In the data rows, the value 128 means zero.
Here are some numbered points:
[150 137 130  92 111 188  77 139 181 101 139 126 154 112 138 112 148 115] 0
[113 104 146 145  79 124 128 160 109  68  89 106 125  68 186 129 165 132] 1
[159 126 167 140 107 102  68 139 165  22  96 124 118  69 210 127 123 132] 2
[ 82 112 185 112 137  66 151  77 133 105 107  96 129  74 132 134 100 144] 3
[179 161 153 161  85  40 105 118 185  61 126 109 101  52 132  85 108 145] 4
[146 126 187 152 131  92 133 140 170 155 112 137 132 123 103 168  96 194] 5
[108 158 145 188 156 159 117  65  57 182 125 172 190 139  57 123 171 106] 6
[193  33 130 195 141 178 121 128 176 149 132 121 188 209 149 177 125 135] 7
[103 181 167 175 147 141 114  75 115  92 120 152 125   0 101 172  49 130] 8
[175 119  90 175 160 117 118 176 164 193 146 176 137 181 144 164  84 184] 9
[113 156 167 114 128  75 137 113 147 136 131 141 131  85  78 124  63 168] 10
[197  83 130  96 196 142 115 145 181  89 185 111 104 236 213  96  57 121] 11
[100 132 104 193  72  68 135 102 123 122 107 142  56  70  51 165  84  99] 12
[101 176 120 109 133  94  86  88 143 129 159 161 182 100 119 175  99 186] 13
[134 188 111 103 165 153  91  81 128 127 179  78 162 173 131 143 168 131] 14
[162 112  92 181 106 177 150 115 146 173  77 141 180 145  98  88 168  87] 15
[112 118  82  72 160 160 111  84 111  68 159  98 117 164 182 121 134  58] 16
[186 139 141 158  84  23 121 109 204  85 130 121  95  73 129  81 101 147] 17
[167  78  31 121  74 161 146 148 135 115 142 102 102 209 138 141 178  65] 18
[110 111 204 123 123 115 160 116 133 120 131  97 170 126 129 139 143 175] 19
[107  62  75 119 124 183 153 179 139 131 158  92 132 254 126 158 168 100] 20
[161  86 105 167 111 174 144 133 131 171  77 147 164 149  99 101 176  92] 21
[ 84 199 174  97 106 164  79 123 109  97 152 139 168  70 143 134 121 148] 22
[ 73 107 162 123 178 151 152 137 101 134 120 124 121 126 162 167 101 161] 23
[185 101 145 128 160 150 114 100 170 123 122  82 115 158 148 156 137 116] 24
[144 164 152 127 101 107 144 100 112 116 120  97 118  99  98 142 190  71] 25
[139  83 137 127 103  87 125 177 172  68  74 110 147 129 194 118 133 154] 26
[ 88 121 151 179 102  81 101 163 171 112  82 186 161  76 152 146  39 210] 27
[161 156 241 186 107 118  66 106 187 138  67 182 189   0 134 222  53 225] 28
[158 113 100 106 160  93 151 172 113 137 156 139  76 201 177  82  57 142] 29
[131  96  71 175 124 147 184 108  75 132 105 140 138 180 112 155 180  79] 30
[140  89 101 145  68 120 100 157 152  27 140  76  80 123 211 150 121 138] 31
[148 109 124 144 146 159 162 220 100 134 156 109 107 126 209 113 167  99] 32
[114 114  91  54 155 149 111  93 120  53 162 114 129 167 173 139 110  55] 33
[142 107 145 113 154 170  86 102  99  53 182 107  95 193 195 122  71  81] 34
[107 127  93 187  65  80 145 106 103 107 102 148  50  81  49 168  85  96] 35
[172 115  57 159  86 116 124 135 145 147 100 163 129 188 121  50 116 108] 36
[141 181 190 109 162 184 115  91 105 200 118 138 169 114 128  94 153 119] 37
[ 87 148 169  81 143  99 130 117 123 108 116 133 127  92 132 164  77 139] 38
[225  62 176 178  91  72 164 152 234 152  90  92  57 139  85  63 104 153] 39
[ 59 144 143 109 183 144 169 139 118 146 143  98 167 148 117 146 142 119] 40
[ 98 157 103 108 143 139 135  52  67  95 145  96  81  97 132 116 130  50] 41
[178  91  84 124  17  61  90 224 206  82 122 132  58 114 142  61 103 178] 42
[ 71 175  72 168  79 180  84 229 144 126 154 113 170  93 122 124 236 181] 43
[114 137 187 194  97 112 136 135 150 124 100 100 120  50 118 152 151 199] 44
Which five points above are nearest to each new point? Their numbers follow each, nearest first.
[153 163 167 144 160 113 145  54  98 147 164 117 113 125  94 119 146  90] 25 41 37 14 6
[172 137 234  77 166 181  93  58 185  81 151  93 161 166 137 184 121 126] 24 14 0 19 34
[123 114  74 150  42  79 118 127 133  79  82 112 103  94 129  95 162 140] 1 26 4 31 17
[179  75 112 111 186 157 105 166 168  88 180 111 108 254 210  97  50 119] 11 29 34 24 33
[152 111 210  89 126  74 123 133 233 146  79  63 102  98 144 145 112 208] 5 19 3 44 26
[107 118 158 101 188 156 180 139 104 144 118 112 111 136 180 161  95 163] 23 40 38 19 24
[181 106 133 126 143 164 106  98 182 140 111  91 134 161 141 169 122 129] 24 0 7 14 5
[124  73 134 115  86 110 155 172 165  81  75 102 124 128 181 123 128 139] 26 1 31 19 2
[103  71 100 115 127 199 148 192 117 131 174  81 116 242 115 152 181 111] 20 18 30 40 32
[141  90  69 180 131 142 194 104  89 117 128 124 144 177 101 173 195  66] 30 21 18 15 20
[165 157 129  85 124 183  69 145 173 117 133 126 148 117 145 106 126 132] 0 24 22 14 37
[ 41 148 132 114  86  93 100 186  82  54 132  95  71  83 175 156 150 153] 1 31 38 22 23
[125 124  82 141  36  98 105 139 137  90  94 119 119  81 132  88 175 136] 1 26 25 4 0
[152 133 132  80 141 173  59 114 164 107 141 113 155 117 170 113 147 110] 0 24 14 16 33
[ 75 181 184 100 121 165  89 113 103  90 142 139 164  65 127 130 115 146] 22 38 13 0 8
[180  77 109 104 172 144 116 171 177  84 185 103  93 255 221 116  45 134] 11 29 34 24 33
[148 121 136 149 142 180 124 176 146 186 142 152 172 163 124 149 140 164] 9 21 5 7 40
[ 93 142 132 112 159 104 122  84 132  96 127 123 113 104 141 196  62 147] 38 3 23 13 10
[158  71  44 191 125 176 152 119  75 109 108 171 169 183 156 123 129  86] 30 21 15 36 18
[248  67 168 194  92  71 162 127 220 164  90  95  62 148  73  39  92 150] 39 17 36 5 4
[143 122 174 119  96 108  92 132 167  40 125 108 113  65 211 114 128 145] 2 1 26 31 4
[161 141 137  80 124 170  77 134 160 106 150 128 156 128 158 113 153 115] 0 24 14 22 16
[ 75 147 155 112 208 136 159 117  73 119 144 160 122 153 179 171  88 122] 23 40 38 33 34
[ 64 164  70 171  74 178  91 230 136 146 162 123 168  79 110 136 244 175] 43 0 1 44 22
[255  84 149  77 138  85 111 108 219  90 163  61  58 215 146  66  80  99] 11 24 39 29 34
[144 134   0 139 109  81 165 156  82 191 150 166  75 178  86  71 126  87] 36 30 29 18 21
[151 155 189 114 165 186 109  98 110 190 106 136 173 131 123  88 153 128] 37 6 21 0 19
[103 162  57 184 125  83 172 161  59 201 124 228 198 101  97 105 128 145] 6 15 30 21 36
[161 132 195 140 134  88 131 138 186 156 116 129 131 141 114 160 101 186] 5 10 19 44 24
[142  98 174 143 101 177 119 188 207 152 117 155 178 136 115 113  96 206] 5 0 19 9 27
[ 54 139 137 110 180 139 171 128 107 151 137  98 167 127 111 159 144 140] 40 23 19 38 3
[147 134 148 101 148 165  82 117 149 118 138 150 148 145 141  76  98 120] 0 24 37 22 34
[136  66 132 120  96  95 152 160 161  74  76 116 131 135 184 112 150 151] 26 1 31 2 19
[ 68  80 121 117  91  90 206 183 133 128  76  67  37 102 118 133 160 140] 1 3 44 26 23
[ 83 185 110 107  87 100 121  98  85 100 157  93 112  58  87 157 195 136] 25 41 22 38 13
[184  95 119  91 185 123  86 169 244 132 190  66  80 220 164 122  59 160] 11 29 24 9 34
[ 52 235 163  89 134 225  98 133  80 122 106  71 134   0 145 160 223 117] 22 25 37 1 43
[ 83 120  90 161 100 165 135 147  55 106 161 161 182 159 131 125 170 111] 30 40 21 6 15
[100 128 100 159 153 179 112 202 121 201 148 169 193 164 130 163 137 178] 9 40 23 21 5
[181 130  91 133 140 160 118 100 135 152 163 126 113 138 115 155 118  84] 24 14 0 25 21
[ 36 205 153  82 133 219  89 149  75 118  96  74 131   7 145 128 214 125] 22 1 43 37 25
[163  84  69 141  91  72 169 191 121 117 137 167 106 141 147   0 115 106] 36 29 42 32 26
[161 127 230  81 167 175  87  55 205  90 143 111 174 144 150 191 117 131] 24 0 19 14 38
[134  87 113 159  67 114 109 148 141  34 147  57  68 116 198 143 118 120] 31 1 2 26 34
[ 58 172  63 169  69 158  78 229 140 136 154 126 172  97 111 142 236 165] 43 0 1 22 44
[141  88  74 117 154 131 121 154 143 122 143 130 121 204 179 119  94 161] 29 9 11 24 36
[115 114 114 156  65 127 109 153  98 108 141 131 126  90 118  70 150 125] 1 25 0 36 21
[192  76 133  88 178 125  99 157 255 117 171  68  88 203 172 117  60 163] 11 24 29 9 34
[110 184  89 105 167 100 158  49  14 131 145 167  60 117  94 151 101  37] 41 25 35 30 16
[ 87 167 157  84 162 138  84 135 148 139 139 123 117  89 143 174  59 170] 38 13 23 10 22
[185  95  45 147  98 113 126 131 144 153 106 166 112 172 138  76 114  88] 36 21 15 18 29
[ 99 161 180 120 136  66 154 108 147 128 137 150 115  77  82 141  57 148] 10 38 3 5 13
[ 89 174  84  63 125 134 113 102  61 109 134 150 107 133 112 127 111  55] 41 33 16 38 25
[126 125 114 144 134 168 156 200 106 120 136 104 115 134 184 110 170  93] 32 1 40 0 23
[162  75  83 178 123 135 190  90  82 134 118 113 141 199 105 159 197  65] 30 21 18 15 20
[ 37 208 129 117 134 150 112 154  51  90 141 157 155  52 149 205 182 114] 22 38 40 23 1
[183 104 137 122 138 154 104 107 168 138 124  80 123 175 140 184 159 116] 24 14 7 0 25
